In the rows, zero is written as 128.
The rows of Z fall into several groups, which share some directions, and each row is roughly a mix of its group's hidden directions, except one row that fits no group.
Z (108 x 11):
[[140  95 124 165 160 146 188 138 125  99 111]
 [148 127 143 146 141  95 127  81 136 174  81]
 [110 120  74  81 134 114 130 143 120  98 172]
 [ 73 138 104 117  65 138 128 115 130 101 132]
 [132  92 184 118 108 156 158 156 109 151 151]
 [ 63 126 142 107 128 128  78 128 124 164 116]
 [183 101 120 164  93 122 126 131 117 172 107]
 [150 119 120 136  59 129 152 110 111 175 125]
 [ 66 148 104 121  92 122 156  92 140 117 109]
 [106 137 188  69 122 139 141 138 137 110 149]
 [136 117 146  67 108 118 173 120 139 167 109]
 [119 140 142  94 129  67 135  72 110 133 130]
 [147  96 129 120 127 121 193  97  87 107 127]
 [ 78 157 144 131 139 186 125 152 111 150 108]
 [170 130 145 155 122  86 116 123 190 132 116]
 [110 158  99 133 164 155 120  97  72 116 107]
 [117 176 134  79 125 140 123 181 105 148 122]
 [ 86 107 176 110 125 172 104 101 152 119 122]
 [ 66 113 145  86  84 147 136 128 113 137 124]
 [166  93 138 126 100 126 192 117 119 145 102]
 [ 73 138 130 102 132 156 101  89 104 157 150]
 [144 155  94 157 117 116 114 115 133  92 190]
 [168 110 140 144 202 122 139 114 130 146 146]
 [182 112  78 123 133 112 126  92 133 128  89]
 [142 158  92 142 139 132 172 137  70 105 142]
 [182  94 155 156 123  92 134  95 143 133 105]
 [150 114 101 103 142 100 152 104  91  93 174]
 [130 152  97 122 101 120 112  70 160  93 103]
 [142 173 155 149 125 134  99 119 190 137 151]
 [ 92 172 110  98 133 112 109  91  82 122 116]
 [180 154 127 157 100 104 108 104 108 112 169]
 [127 119  97 145 131 141 135  92  82  97 182]
 [159 122  94 168 163 111 123 102  88 163 123]
 [135 133 125 164 153 102 142  91  73 159 150]
 [105 108  94 111  98 129 133 186 138  94  98]
 [ 68 116 152  93 129 159 124 154 131 108  94]
 [ 99 152 138 135  79 178  83 115 128 142 130]
 [145 136 181 113 130 135 161 150 171 173 128]
 [162 152  94 184 142 141 136 123  95 155 104]
 [131 112  86 124 118  89 116 132  57 127 122]
 [119  97  91 112 190 131 153 128 125 110 165]
 [ 87 108 123 105 185 111 122 175 121 112 142]
 [159  88 130 135 108 121 167 157 103 102  82]
 [ 59 122 123  81 133 156 147 134 128 141 108]
 [139  93 111 126 143 142 120 142 108 197 165]
 [ 99 123 186 152 139 138  90 133 174 141 135]
 [133 164  83  97 129  93 140 143 114 128  76]
 [ 85 114 159  84 133 147 165 134 114  85 125]
 [ 93 128  97  93 145 129  87 111  97  89 154]
 [105  81 134 118 188 136 144 118 158 150 105]
 [119 107 126  75 124 111 174 162 139 124  86]
 [126 131 152 148  80 100 114 150  69 106 141]
 [115 107 112 132 135 184 139  97 184 150 118]
 [129 148  90 161  88 128 101  76 158 130 125]
 [114 111 155  91 148 147 170 141 149  73 120]
 [124 162 120 134 179 133 147 170 179 126 140]
 [130 137 153 127 163 156  80 127  89 176 131]
 [103 187 135 119 165 154 156 119 129 143 166]
 [134 158  98 160 164 112 114 123 144 164 180]
 [121 120 135 113 134 104 117 168  72 165 167]
 [176 122 120 138 169  98  84 124 141 138 166]
 [123 170 150 148 125 135 124  98 163  91 179]
 [106 169 114 139  90  89  91 138 134 150  90]
 [128 137  91 135 102 145  81 123 123 176  85]
 [105 142 115 153 184 161 171 142 149 113 146]
 [141 139  71 127 159 119 127 103  72 135 107]
 [133 114  81 100 121 122  92 173  96 104 152]
 [ 78 102  93 104 104 146  83 156 117 119 119]
 [ 98  88 109 106  91 159 153  85 110 109 124]
 [174 128 102 161 162 129 150  86  95 135 107]
 [137 135 128  86 157 153 132  75 107 173 119]
 [147 153 172 100 105 108 123 154 160 163  93]
 [169  75 112 112 104 162 136  98 146 132 103]
 [148  90  75 145 161 124  99 145 112 164 119]
 [ 70 146 128 130 150 162 132 115 168  88 123]
 [130  97 120  65 169 110 119 159 126 152 115]
 [144 144  99 124 180  99 159 106  87 115 103]
 [ 80 124 173 104 142  98 119 142 141 111 173]
 [110 142 148 122  82 175  92 142 171 114 126]
 [151 151 127 170  75 166 110 142 152 151 117]
 [113 141  69 117 129 170  92 149  94 116 123]
 [158 136 159 135 162  93 160 133 167  86 136]
 [135 180 102 119 122 112  97 132 136 118 190]
 [ 70 140 153  83 145 119 112 154 151 103 117]
 [118 101 106 129 173 163 155 173  95 110 121]
 [116 112 144 141 120 176 174  97  87 148 106]
 [168 163 115 171 115 135 129 177 115  94 140]
 [112 168 152 131 153 158 105  78 128  87 117]
 [130 158 125 129 145 170 108  70 112  86 119]
 [128 163 154 179 119 126 167 120 169  98 120]
 [156 105  94 106 103 107 137 115 117 189  99]
 [151 121 132 184  82 143 134 111 145 170 148]
 [120 138  72 113 151  85 127 132 116 152  81]
 [116 123 157  81 121  78 139 125 152  95 163]
 [121  92 141  96 172 164 142 147 127  91  95]
 [156 174 128 167 103  77 154 111 138 134 141]
 [ 66 148 106 147 101 126 106 119 112 147 172]
 [145 149  81  97 132  72  98 106 116 132 115]
 [127 186 132 131  83 150 119 170  95 121 125]
 [142 140 104 142 103 148  88 149 131 102 190]
 [137 147 157  86 106 132 107  92 144  77 154]
 [ 99 128 121 140 165 160  82 140 137  74 113]
 [129 167 149 158 128 131  95 144 179 169 142]
 [110  83 169 134 145 140 105 156 177 127 153]
 [ 88 149 163 119 160 156 119 119 151 178 108]
 [146  84  90  98 142  82 152 134 111 155 110]
 [146 168 142 109 185 141 125 140 101 160 161]
 [149 152 144 138 115 121 133 120 173  95  65]]
Here is one row of each group, with its name. Which group are the others in?
[131 113 133 118  55 111 100 140 120 124  86] : W
[140 142  89 129 108 128 140 108  91 170  74] : S
[194 123 157 136 159 123 133 139 119 119 175] : L

[146 125  85 137 151 110 114 115 131  99 195] : W
[152 147 148 121 143 101 156  59 125 112 101] : S
[ 99 150 135 111 120  87  79 103 116 131 175] : S
[104 105 121 114 114 164  55 135 119 114 109] : L
[144 161 142 146  66 118 173 123 126 101 114] : W
[182  98 133 163 175 119 148 106 139 114 141] : S
[185 174 140 125 139 118 126 177 105 133 137] : W
[191 133 129 182 115 107 101 144 137 110 132] : W
[ 86 162 100 122  81 145  90 152 127 112 143] : W
[138  91 165 126 123 142 124 166  76  89 122] : L
[124  98 115  97 151 110 155 176 169 121  93] : W
